In the rows, zero is written as 128.
One turn moves every row onto another: examples first, then more rows asked
j745: [122 124 124 121  87 140 128 172 138 150 144 133 172 119 119 160 127 132
 119 111 115 159 121]
j864: [103 160 144 117 100 140 118 166 123 135  81 139 156 126 110 145 134 133
 137 122 134 128 101]
j720: [115 140 136 129  91 122 109 142 135 144 143 147 166  86 115 132 139 116
 129 128  99 126 145]
j401: [103 112 140 161 122  90 129 183 135 157 136 137 170 144 112 141 142 108
 131 138 124 134 141]
j269: [127 131 117 142  94 126 132 180 123 143 107 128 143 109 100 137 147 154
 117 171 106 117 134]
j780: [122 122 122 115 134 109 130 175 133 154 100 122 157 150  95 130 120 139
 116 154 124 126 119]
j781: [108 106 131 140  94 128 101 151 133 139 136 136 142 148 137 165 125 138
 135 129 119  97 121]
j375: [107 139 135 118  95 122 116 169 105 132 111 132 127 103 137 140 127 145
 107 129 120 104 101]
j179: [110 130 145 135  97 115 131 180 122 164 113 145 122 104 130 122 153 139
 128 159 111 101 130]
j227: [ 91 128 154 100 119 116 106 159 137 153 151 143 151 128  95 137 133 112
 142 124 128 134 125]
j537: [107 135 139 106 116 117 116 166 108 138 104 130 134 117 135 132 114 139
 106 120 126 108 100]
j182: [101 117 143 123  94  92 112 167 126 129 108 164 155 130  92 155 152 124
 153 105 125 139 143]
j141: [122 167 129 135  98 122 105 172 119 135 119 137 151 138 119 151 117 147
 134 119 102  95 114]
j888: [108  99 128 106 101 130 122 182 119 136 104 136 150 127 154 145 141 130
 128 146 135 127 151]
j284: [118 103 119 110 102 118 114 182 120 138 121 131 154 136 159 147 128 135
 125 143 123 115 154]
j256: [107 105 146 131 106 150 116 136 134 136  90 144 154 124 137 147 137 122
 133 126 135 119 126]
j423: [102 130 148 176 114 113 120 158 115 135 142 148 153 123 101 146 142 121
 122 113 111 117 111]
j397: [106 117 144 169 113 105 137 179 129 151 122 145 168 118 115 136 159 108
 130 143 121 138 151]
j26: [105 138 144 130  81  68 124 168 124 137 105 149 154 116  93 153 156 133
 131 119 112 126 133]
j916: [117 129 124 100 115 111 133 178 124 153 109 141 175 173 129 134 137 132
 140 139 117 126 136]
j686: [ 91 134 156 112  90 106 125 144 143 146 125 121 172 107 108 156 157 114
 118 146 130 136 134]
j36: [116 137 161 120 129 105 120 148 129 146 148 129 156 126 108 147 141 125
 128 132 102 101 162]
j342: [ 94 127 149 165 117 112 125 149 123 138 120 145 166 122 101 140 139 109
 118 110 126 135  98]
j743: [119 136 121 123  76 129 136 181 117 142 109 147 166 133 133 142 166 142
 140 157 107 123 148]
j750: [131 118 106 139 111 134 105 162 126 129 132 133 151 145 101 150 113 151
 127 137 103 110 126]
j603: [109 124 133 116 115  90 127 167 139 177 106 133 149 132 135 117 121 124
 119 148 122 114 111]
j7: [115 142 156 116 109 119 148 192 128 159 137 112 145 126 102 166 143 145
 109 128 121 138 124]
j728: [117 123 130 134  88  82 107 159 128 130 115 163 166 127 103 152 139 126
 146 102 105 128 150]
j529: [114 113 121 126 106 154 121 156 128 128  90 138 156 123  94 142 136 137
 127 142 133 143 114]
j495: [137 149 148 126 114 119 152 170 130 158 117 117 167 110 118 150 133 140
  98 119 103 134 139]
j962: [129 123 142 120 120 156 131 178 123 147 143 146 152 125 111 150 132 136
 131 103 108 145 142]
j233: [112 135 151 123 112  68 124 164 121 139 101 153 154 130  90 143 146 130
 135 107 110 119 140]

j750 moves to j269
j962 moves to j495
j141 moves to j743
Now these:
j603 moves to j781
j720 moves to j686
j728 moves to j26
j888 moves to j537
j342 moves to j401

